One hidden turn or mirror swaps the rows below in pairs. Which row is each named row swapped with?
The rows were stretched afterwards, more along some directions than others.
K_603: [-17   6 -33  -3   3  11 -19  -7  -3  17   6  -3   9  -9   2  -6]
K_258: [  6  25  -7  -9  -4  20   4  12 -23 -13   2 -18  12  -2  29 -16]
K_576: [  2   7   9   0 -18  22  10   9 -14   4  -4  26   3  14   5 -20]
K_110: [ 19  12 -15 -17  21  -1  -9   7  -7 -54   7 -35  23 -26  25  21]
K_678: [  7 -13  -9  25   8  12   2   0  17  19   6  13   2  23   2   2]
K_436: [ -5  -1  -1  20  -2 -10  -4 -33   8  16  17   7  -7  17 -28 -20]
K_386: [-10  19 -12  22   5 -19  -2 -21   6  19   1 -13 -24  -1 -17  -1]
K_471: [  2  15  -3 -16  15 -19   8 -13  26 -42  -3 -12   5   0  40  27]
K_628: [-17 -16  20 -22  -8 -13  -1 -17  -2 -15 -12  14  -5  15  19  23]
K_393: [ 23  13  21  -9 -12   5  -9   9 -11  21  -2  -8  -5  10  13   0]
K_613: [ 44  30  -2  -3   9  -7 -10  24 -13  11  10 -23  -2 -12  16  -1]
K_237: [  3  37 -28 -11  12  18   0  21  10  -2 -11 -45   0 -36  22  25]
K_557: [  2   5 -17  18  -5   2 -10 -23 -12   4  24   0   0   9 -27 -25]
K_131: [-17  -8  -8 -27   2  -6  13  -9  -8 -33   4  10  14  -5  12   6]
K_872: [-15   8 -30 -16   8   5 -20  -7   2   0  10  -5  12 -15   2  -4]
K_6: [  2 -25   6 -12  -6 -21  -9  12 -21 -21  -1  -2  12 -15  -2   3]
K_602: [ -6  10 -19  14  10  27  -4   7  -9  -4   7  -7   8 -13   6 -21]
K_770: [ -9 -31   1   0  -5 -22  -7   0 -23 -19  -2   1   5 -12  -6  -1]
K_592: [  5 -17   8  18   1  -3 -13 -22  26  21  20  15   2  29 -16 -21]
K_626: [ -1   5  11  31  -2   3   3 -10  13  22   4  17 -12  14   0 -39]
K_975: [ 37   5 -12  14   1   3   0  -8  17  -7  15 -11  19  12  13  -3]
K_413: [ 14  -1 -14 -26  25 -10 -15   0   3 -52   8 -31  27 -30  16  26]
K_369: [ 13  -2  -7  23   9   9  -8  28 -21  -2  -3  -5  -8 -28 -23   0]
K_546: [  1  -3  12  17  -3  15   7  31 -22   7 -21   1 -18 -25 -33  23]
K_633: [ -9  16 -27  32   6  19  15  12  -2  45  -8   1 -15  10  14 -10]
K_697: [-23  -2 -11  12  -4  22  -7   4 -13  -6  -1   0  -3 -15 -10 -14]
K_432: [-10  26  -5   3  16 -21   5 -28  20 -22  -1 -23 -10   7  13  32]
K_145: [-30   2   2  -9   6 -17  16  -1  13  -7  -6  16 -16 -15   4   6]
K_233: [ 29   3 -31  12  27  10  -9  -2  -1 -24  26  -9  29  -4  22 -10]
K_242: [ 11  36 -18   5   6  25   1  18  23  18  -6 -41  -6 -29  -7  29]
K_924: [-12  20 -30  15  -6  10   1   8   2  41  -4   0  -6  -4  10 -22]
K_206: [-19   1  22  12   6  -7  13 -11  19  11   3  21 -13   1   7 -19]
K_874: [-30  -8   7 -22  -4 -15  13 -18   4 -31  -3  18  -4   2   5  18]
K_484: [ 18  -1  -5  -2  -1 -24  -5  17 -18  -7  -1  -2   2 -16   5   1]
K_778: [ -8 -11  21 -16 -19  -3   5   4 -11  -6 -27  11 -11   2   4  27]
K_985: [ 19  -7  -2  21  -5  10 -11  -2  31  30  14   9   1  13 -24 -15]

K_603 pairs with K_6
K_110 pairs with K_602
K_576 pairs with K_975
K_592 pairs with K_628

